Each row is where one point has got to under a steady rotation. How many steps took it there?
The counts run from 0 to 375.
[  3   2  -7  54  -2 -10 -14  13  -8  -2  35  14  26  21  10 -12 -30 -36
   0 -57 -26  39  -1  -2 -11  21  39 -34   9 -17  17   9 -35  29  27  -7
  -6  22  27  10  -4 -19 -22  41 -11  10 -11   1   8   5 -26 -21  22  -4
  34  15  -8  58 -20   7  -3  38   8   6 -20 -11 -13  -8   5 -23 -26 -28
  29 -23  15  22  22  20   6   1]  69
[ 23  -1 -15  47  -9 -22 -24  14   1  26  45   8  13 -14  18  12 -25 -22
  -7 -17 -31   5   4 -12 -16   4  53 -35 -13  10  44  28  11  33   8   0
 -13  -8   6   1  16  -4 -20   6  36   6  13   0  23   3  -6 -22  51  -6
  28  27  -7  16 -41 -25 -32 -16  11  -2  11  21 -24 -32   5 -49   6 -18
  20 -11  25  24  37  21 -39  12]  326
[ -6  17 -10  34  -4  -8 -33  12  31  21  30  -9  23 -18  39   9  -2 -33
   3 -26 -23  16  13  -9   1   1  30 -41  14 -16  19  37   7  18  10 -20
 -11   5  33 -27  33 -13 -10  -3  29 -17  19   6  35  18   0 -36  55  -7
  23  13 -16  19 -53 -24   5 -18   9  -7  -8  23 -27 -12  43 -33  -3   0
  -1  13  23   1  42  20 -33  22]  15
[ -2  22 -28  48  -2  -7 -11  20  27   7  29  -8  38  13  -1   7 -31 -34
   9 -34 -51  21  -7 -10 -57  31  23 -35  -4 -32  12  -5 -25  -9  26  -7
  -6  25  20  28 -10 -37 -36  23 -12  12  -3  -2  16  16   9  -1  28   8
  21  10 -39  22 -23 -12 -17  -7   0  -9 -22 -17  -4  -3  24 -31  -1 -16
  45 -18  27  23  22  30 -12 -10]  88
[  3  18 -13  57  -6 -17 -42  19   3   9  24   8  42  -9  25  -8 -47  -6
 -12 -58 -38  24  -7 -13  -8  22  22 -51  28 -16   3  14 -21   4  24  21
  -1  12   8   6  -7 -35 -16  22  16  13  12  -9  23  28 -11 -29  13   1
  26  11  12 -13 -32   8 -16 -11  23   1 -13  17 -27  -1  14 -52 -15  -2
  17 -28  12  22  16 -41 -33  -8]  265
[ -3   4 -33  24 -25  -6 -48  39  -5   3  30  31  30 -25  39  -1 -25   3
   8 -36  -9  15   7  -7   8 -11  25 -56  16 -11  -4  55   0  35  11  -9
   1   2  13 -12  12 -17  -2  22  16 -15  11  16  33 -11 -21   2  54 -32
  17  10 -30   7 -33  -8  -4 -15   1   0  19  -8 -28 -20  29 -40 -17   5
   2  28  21 -11  19 -21 -39  15]  4
[ -1   2  -7  56 -18   2 -48  38  -2  -9  63  -6   4  12  30  -4  -8 -26
  14   7  10  18  16  -9  -2  -8  24 -29  37  11  24  37  22  30  15 -16
 -25   0  47  -7  11   2 -27  14  27 -19   0  27  12  16  -1  22  47  -4
  18   0 -26  42  -1 -15  -1  -7   9   9   1 -12  13 -25  10 -41  10 -15
  12  17  33  -9  27  40 -20 -14]  165
[-11  -2 -11  46 -16   9 -49  54 -23  10  44   4  41   1   2 -15 -42 -19
 -22  -5  -5  17  20  -9   2   5  34 -36  21  16  12  21  -1  40   9  -7
  -6  17   7  23  16  13 -36  27  24  -2  -1  23  15  11  -7  36  43  -7
  35  -2 -23  -4 -10  -8 -26 -17  23 -15  18 -13  15 -21   2 -55  12   3
  19   4  39  -9  28  -1 -26  -8]  145
[-18  12   3  52 -43  31 -42   0 -12   4  37  25  53   8  17 -14 -31 -24
   0 -39   1  17 -13   7  22  28  32 -37   6  13   9  36  -9  13  31   9
 -12  26  30 -23  13 -18 -13  17   3  31  27   5   0  24  10   2  35 -29
  24   2 -39  19 -30  15  -6  -3  34  16 -22  16  -8 -19   6 -27  -4  -7
  32   3  27 -15  42 -12  -4   8]  206
[ -3  19  -8  39 -42  15 -12  10  25   0  20   7  41 -11  27  28  -6 -26
  15 -17  -4   3  -4   7 -23  20  12 -42  13 -17  35  18  -4  -2  39 -12
   0  26  49 -18  27 -23 -20  20   3  15   8   5  10  18  13 -22  49 -18
   9   4 -53  36 -54 -12  -1  -8   3  12 -28  -8 -11  -9  39 -15 -14  -7
  34 -12  28  -8  26  31  -8  13]  44
[ 28   2 -10  56 -12 -10 -16   5   5   1  50  35   6  -2  33  11 -18 -30
  22 -44 -35  31  -9  -1 -15  -5  34 -43 -15  -5  18  46 -12  20  13  -8
 -15   7  38 -26  -9 -26  -4  33   5  13   5   2  14  -2  -7 -29  38 -26
  18  27 -21  48 -19 -22 -12  11  30  13 -16   6 -18 -24  17 -22  -5 -16
   5  13   1  -4  36  30 -19  19]  38
[-25   5 -44  42  -7   6 -48  61   1  11  29  17  39   7   3   2 -47  -5
  20 -28 -11   7  -2 -16 -16   3  12 -48  30 -10 -12  15 -20   5  29  10
   7  10  13  25 -24 -17 -35  34 -12   2 -18  10  27   9  -4  37  47 -13
  18 -17 -24  -3 -23  -9 -20 -16  30   1  -6 -13 -14  10  15 -38   4 -12
  33 -17  15 -13  11 -22  -9 -14]  116
[-13   1  -9  35  -9  -2 -12  55   4 -10  60  19  35   1   0 -16 -43 -34
 -14 -47 -14  21  -6 -17  -6   3  32 -51  31  -2   2   1 -20  20  42  17
   9   9  25  20   8   8 -19  42 -26  -1 -11   4  22   9 -19  -9  41   3
  18   5  17  45 -16  18   2  19  21  21 -14  -5  -8   6   2 -21   0 -26
  43 -17  26 -19  38 -10 -18  -8]  84
[  9  14 -33  46 -28  -6 -19 -25  15 -25  52  12  12   2  30   2 -29 -14
  10 -28 -20  29  -4 -22  -6  -3  35 -42 -17  -9  30  41  10  34   0  -9
  -1   9  33 -26  15 -19 -15  22  15  -6  26  21   5  -8 -28  -8  26 -31
  16  30 -42  50 -17   4  -8   6 -21  22   7   2 -12 -26  11 -41 -27 -21
  32  21  28  20  32   1 -16  -3]  202
[-12  22  -4  59 -43   4 -65 -17   4  -1  32   1  10   1  41  13 -29 -10
  43   2  -4   7   0   6   2   6  23 -33   4  -1  29  43   1  16  20  -1
 -10  13  41 -35   1 -32 -25   9  41  13  34   7  -1  27   2   6  31 -12
  23   2 -49  22 -37 -19  -9 -25   6   5  -8  16   4 -19  -1 -38  -6 -20
  15  -1  16  12  24  16 -17 -16]  184
[ 15 -15  -3  48 -36  -2 -29  45 -40   3  34  28  19   0  23  -8 -32 -15
  -6  -8  15  23  19  14   2  15  39 -41  13  12  43  26  -2  47  21  -8
 -13   8  22  17  15   6 -35  34  23   9 -14   7   7  -4 -18  20  55 -13
  35   7 -28  37 -19  -6 -21  16  12  -2   8 -14   5 -40  -1 -40  -2 -11
  17 -14  36   4  21  31 -18   8]  329
[-28  20 -23  31  -7   1 -19  59   8   8  32  11  48  11  -1 -15 -30 -41
 -10 -45 -34  25  -9  -8 -29  21  27 -34  23 -21  -7  -8 -24  15  35  -6
   1  19   4  28  11  -9 -30  31 -28   5  -8   0  25   6  -3   1  33  13
  28   1 -28  32 -18   7  -4  -1  -4  -5  -9 -33  -3   7  20 -13  -3 -16
  43 -12  44  -5  27  17 -20  -9]  86
[  6  21   2  43 -41  -1 -34   8   9   0  39  17  21 -12   9  25 -41  -3
  14   5   4 -18   8  15 -12  17  30 -46  -5   4  50   8   1  17  31  -7
 -10  27  26   1  39  -5 -26  13  38  22  10  -6   4  13  -5  11  54 -15
  21  10 -22  21 -58 -22 -15 -20  -2   6  -4  11  -7 -17   2 -34   7 -11
  43 -22  35  12  29  30 -33  -7]  340
[-13   7 -29  58   7   4 -56  13 -13  36  28  16  26  13  12  -4 -25 -16
  13 -26 -25   5  18  -3  11   5  48 -34  -6  10  -5  40 -17  36   0 -15
 -19  16  -2  -7  -2 -11 -24  15  36  12  16  14  19  16   4  21  31 -17
  42   0 -18  -3 -32 -27 -16 -22  40 -10   5   2 -17 -14  16 -54  -1 -16
  16  -1  28  14  29  -3 -19   0]  161
[ 17 -15 -36  30  -8 -27 -30  64  -5  10  40  14  11 -10  38  19  -6 -19
   3 -30   2  23  -1   1  -8  -5  34 -53  17   1  18  30  12  28   7 -10
 -18 -12  28  19   4 -14 -21  23  11 -11 -20  14  26 -13  -9   4  74 -26
  30  20 -21  28 -23 -17 -20   6  -3   1   7 -13 -27 -30  24 -30   3   2
  20 -11  22   9  12  21 -26   7]  313
[  0  31 -22  49 -19  -8 -46  17 -11   7  14  27  26   1  49   4 -10 -22
  30 -41 -16   1  -2  14 -10  11  19 -35  16 -19  -4  28 -12  26  38 -28
  -6   6  23 -30   8 -26 -12  32  14   9  13  10  13  18  -3 -22  21   2
  14  12 -38  38 -35 -23   5 -17   4   7  -8 -28 -20 -21  49 -15 -11 -12
   3  15  39   3  10  29 -36   1]  27
[ 26 -21   0  51 -20 -16 -19  29 -27   9  41  14  15  -5  21  -3 -24 -25
 -15  -8   4  18  21   6   0  13  46 -40   3  19  52  26   0  50  19  -4
 -11   1  15   9  13  14 -28  29  31   3   1  11  13  -6 -11   0  49  -9
  34  17 -11  33 -15  -6 -25  12   9  -4   9  -1  -3 -43  -6 -46  -1 -12
  12  -9  29  12  34  33 -24  12]  328
[  3  23  -9  61 -19   2 -34  44  -5 -16  47  17  38  -2  13 -29 -40 -23
   1 -41 -46  42   0 -13 -24  11  12 -41  32 -23  -5  26 -25   2  34  16
   7  11  11   3 -28 -18 -25  39   0  -2   2   1  27  25 -16 -16  10  22
   8   1 -21  12   8  11  -6 -10  26   5  -8 -14   3  -2   1 -50  -5 -14
  -2  15  15  -6  24 -12 -24  -8]  256
[ -5  14 -26  47 -14   8 -16   1  20   5  47  13  31   5  18 -14 -21 -33
   1 -62 -41  34 -22 -18 -11   8  42 -36 -16   0  -1  35  -1   2  17  10
  -8  10  26 -20 -10 -26  -2  22 -16  14  33   4  15  11   7 -22  27 -26
  18  25 -34  20 -15  14 -13   0  21  19 -22   7 -23 -20  22 -32  -9 -16
  35  27  14   1  49  -7 -15  15]  222
[-24  22   0  31 -32  13 -16  35  12 -13  31  -1  68 -18   5 -17 -47  -9
 -26 -47 -18  32   6 -20   1  26  15 -48  25 -24   9   9 -23  12  26   5
  14  34  10  14  34  -7 -25  13  -7   1  14   3  24  14 -12 -10  29  -2
  24   8 -15  -5 -28  26  -3   3  -3  -2  -3   3  -1   5  12 -42 -24   3
  36 -10  41  -1  24 -32 -19  -3]  249
[ -5   5  -2  42 -30  11 -34  -3  24  -8  55   3  22  -4  15  -4 -33 -29
  -9 -12   4   2 -15 -26  -8  12  37 -28  22  13  34   9  26  19  42  20
   2   3  49  -4  17   6 -12  24   1  11  36  15   1  21  -1 -11  58  -9
   9  13 -12  40 -42  20 -14  10   2  18 -16  22  -6 -19   0 -16  11 -24
  45  -6  28  -5  41  13 -28  -4]  371
[-15   9  -6  55  -2  -2 -27  45  29   1  41 -27  33  15   5   7 -32 -27
  11 -15 -11  16   7  -8 -30  23  13 -37  51 -13  21  -5  -9 -10  29   0
 -12  25  47  33  -3 -21 -35  22   0   1  -9  -4  17  36   8   9  53  17
  25 -15  -3  28 -22  -1  -6   3  21   3 -34  11  -1  16   3 -33   8 -16
  38 -41  13  13  16  20   0 -20]  104
[-11  10 -24  46 -33   7 -47  41  -7 -18  52   2  11   1  29  -4 -14 -15
  19  12  10   6  15  -4  -2  -9  18 -37  34   3  15  39  17  27  17 -23
  -7   3  37 -11  14  -1 -33  22  24 -21   2  30  15   6  -9  33  41  -6
  18  -6 -47  39 -11 -21  -2 -19  -4  13  12 -17  14 -20  13 -43  10  -9
  14  19  41 -13  24  31 -23 -17]  166
[ -9  31   0  44 -26  14 -48  27  -7  -3  24  26  37 -10  31   5 -28  -5
  34 -14  -1  -5  29  17   7  -1  -1 -49  29 -22  11  43 -27  18  23 -27
  -2  27  26 -24  21 -11 -19  21  34  -6  -8   1  23  22 -16   4  34 -10
  14 -16 -26  19 -41 -29  15 -26  29   7  -3 -12  -5   1  33 -42  -8  -4
   3  10  33 -20  21   8 -22   8]  12
[ 19   2  -5  39 -24  24  -8  17  22 -27  60   5  43   2   1  -6 -36 -16
  -6 -40 -26  45   2 -15 -11   9   4 -53   7 -10  22  31 -15 -15  14  11
  -5  37  42   4   2 -22 -18  24 -10   8  -6  10  11   4  -9   0  39 -29
  17   2 -26  24  -5  17  -7  17  26  16 -16   8  13   3   5 -52 -11  -2
  36  10   1 -12  45 -11   1   8]  238
[-32  23 -35  53 -18   8 -39  22   9   4  12  -1  55   9  32 -21 -14 -36
  10 -53 -28  39 -16 -14 -19  28  16 -33  32 -31 -12  20 -20   0  36  -3
   5  11  27  -6 -24 -43 -16  28 -22   0  16   5  21  27   7 -16  15  13
  20  -7 -52  21 -16  17   8   2   5  -5 -27 -13 -22   2  37 -28 -20 -11
  18   5  26   7  14 -13 -14  -3]  242
[  7   9 -31  31 -20  -2 -45  32 -12  20  26  34  42 -15  41  -2 -22 -10
  -6 -41 -19   9   1  -5   7   0  32 -42   5  -2  -3  47  -1  33  12  -6
 -10   3   3 -14   8 -16  -3  20  15   3  19  16  29   2 -12  -7  44 -34
  25  17 -31 -10 -37  -7 -11 -24  12   1   7  -9 -31 -30  37 -44 -13  10
   6  28  31 -11  22 -18 -41  18]  5
[-22  22 -14  38  -5 -13 -22   2  24 -14  41  -5  31  -4  26 -17 -24 -32
   0 -59 -29  47   0 -32   2   9  40 -39  20 -27  10  22  -8  28  19  -3
   7   5  32 -13  23 -19 -12  13  -8 -18  20  11  32  10 -23 -42  19   3
  17  20  -4  46 -26  21  16  21 -20  11 -10  12 -22   4  19 -33 -30 -22
  27   6  24  20  30 -18 -18  -4]  232
[ -3  13 -14  57 -45  15 -35 -21 -21 -15  38  35  34   1  23 -20 -34  -6
   1 -34 -12  19  -2  -5  10  12  35 -40 -12   2  24  41 -14  36  23   7
   4  18  19 -28   8 -10 -20  33  18  10  33  17   2   5 -21  -1   8 -22
  12   5 -37  24 -21  18  -8   0  10  18   6   0  -4 -29  -4 -46 -29 -22
  20  16  29   0  34 -23 -16   2]  204
[ 18   8 -17  63 -17   4 -10  -1  -1 -20  55  12  36  19  25 -25 -10 -40
 -19 -49 -22  40  -7 -17  -7  19  30 -25  18  -1  12  25   4  13  23   1
 -11   8  42 -16  -1 -15 -15  33 -14   8  19  20   2  14   1 -18  15  -6
  11  21 -29  44   4  28   0  25  17  25 -23 -12  -1 -29  28 -39 -16 -18
  30  25  25   5  29  10  -5   1]  224
[-10  -8  -2  39 -29   0 -49  48  -6  35  21  -1  30 -27  27  15 -22 -15
   0  -6   5  17   7   3  -2  10  27 -55  22   2  42  32  -3  20  16   5
  -3   6  16   9  16  -7 -29   3  32   3   2  -1  30  15   2 -12  69   0
  39  -7 -20  -3 -46 -18 -20 -19  17 -17  -2  30 -16 -18  -9 -40  11   7
  14 -36  20   0  23   2 -27  13]  310
[-23  19 -32  28 -20 -23 -50  39   2  16  15  19  14 -24  34  16 -25 -12
  38 -15  -7 -11  16   4  -8  -7  32 -52  11 -23  13  26 -11  30  21 -17
   7  -2  12   0  23 -11 -25   8  28 -14  -1   3  41   3 -17   8  52   1
  18   2 -22  25 -48 -35   0 -27 -13 -16  11  -9 -27   0  18 -25  -3 -15
  19 -21  39   9  13  19 -35   1]  323
[ 21   9 -29  29 -16  -9 -21  60  22   7  38   8  45 -21  20  25 -40   6
 -14 -42 -25  15  -5 -18 -23   9   9 -63  18 -10  11  15   6 -15  18  16
  -7   8  12  17  13 -29 -22  15   1   6 -12   7  22   4  -3  -6  57 -26
  10  13  -4 -19 -38  -7 -24 -17  12  10   2   1 -30  -3  32 -49  -1  21
  35 -22  20   0  23 -21 -28   0]  281
[-19  -6 -30  47  -9  16 -47  44  -4  28  25 -10  37  13  10   5 -14 -13
  -2  -2  -2  13  15  -3  -6  13  26 -39  19  11   8  28   1  17   6 -18
 -18  27  20  22   2 -23 -39   8  19   8  -2  19  14  15  23  37  62 -23
  40 -12 -52  -1 -25 -20 -24 -15  23 -21   2  -8  -1 -20  28 -42  11  14
  34  -7  30   4  17  21  -6   1]  147
[-14  -8 -22  34   0   1 -37  39  22  17  44 -18  32 -11   4  16 -43 -10
  -1 -11 -16  12  13 -27  -8   3  27 -59  20  -4  25  24   1   8   1   9
   3  13  22  35   8 -18 -29   4  17  -4  -6   4  28  12  -3  13  66 -21
  33 -12  -7 -10 -37 -13 -29 -11  18  -4   8  28 -14   7  -5 -53   9  -2
  39 -35   7  10  37 -20  -6  -9]  126
[ -4  34  11  55 -42   4 -33   8   9 -23  38  14  39  -7  19 -16 -51 -15
  -8 -50 -39  45 -18  -1 -11  23  23 -39   4 -10   4   6 -12  12  29   4
 -17  30  16   6  12 -42 -12  26   1  20  34  -8   3   5 -19  -9  12   1
  28  28 -31  14  -2  21 -12  -3  -9   3  -7   2   7  -9  -3 -26 -11   3
  34  12  27  19  15   1 -40 -22]  235
[  6  15  -4  62 -28  10 -16   5 -10 -35  47  16  43  21  24 -27 -15 -27
  -8 -40 -11  40   0  -4  -9  31  14 -23  30  -9  12  17 -10  12  34  -3
  -5  21  46 -11  -4 -17 -21  40 -12  10  12  18  -6  20  -5  -8   5   1
   8  12 -33  50   4  31   4  19   7  20 -19 -26  12 -19  22 -39 -21 -17
  30  19  32   1  18  12  -6  -7]  225
[-13   9 -20  33 -24   3   2  31  36  -9  49  -9  35 -14   2  -2 -22 -43
 -10 -16 -28  28  -7 -39 -46  10  14 -37  19 -23  36  20   3  -6  36  20
  17   6  36   0  10  -5 -27  17 -20 -11   0   5  33  10   2 -30  51  10
   4   2 -33  41 -27   3 -10   2   5  12 -13   6   0  -1  11 -31  -3 -25
  37 -12  19 -14  44  13  -8  11]  75
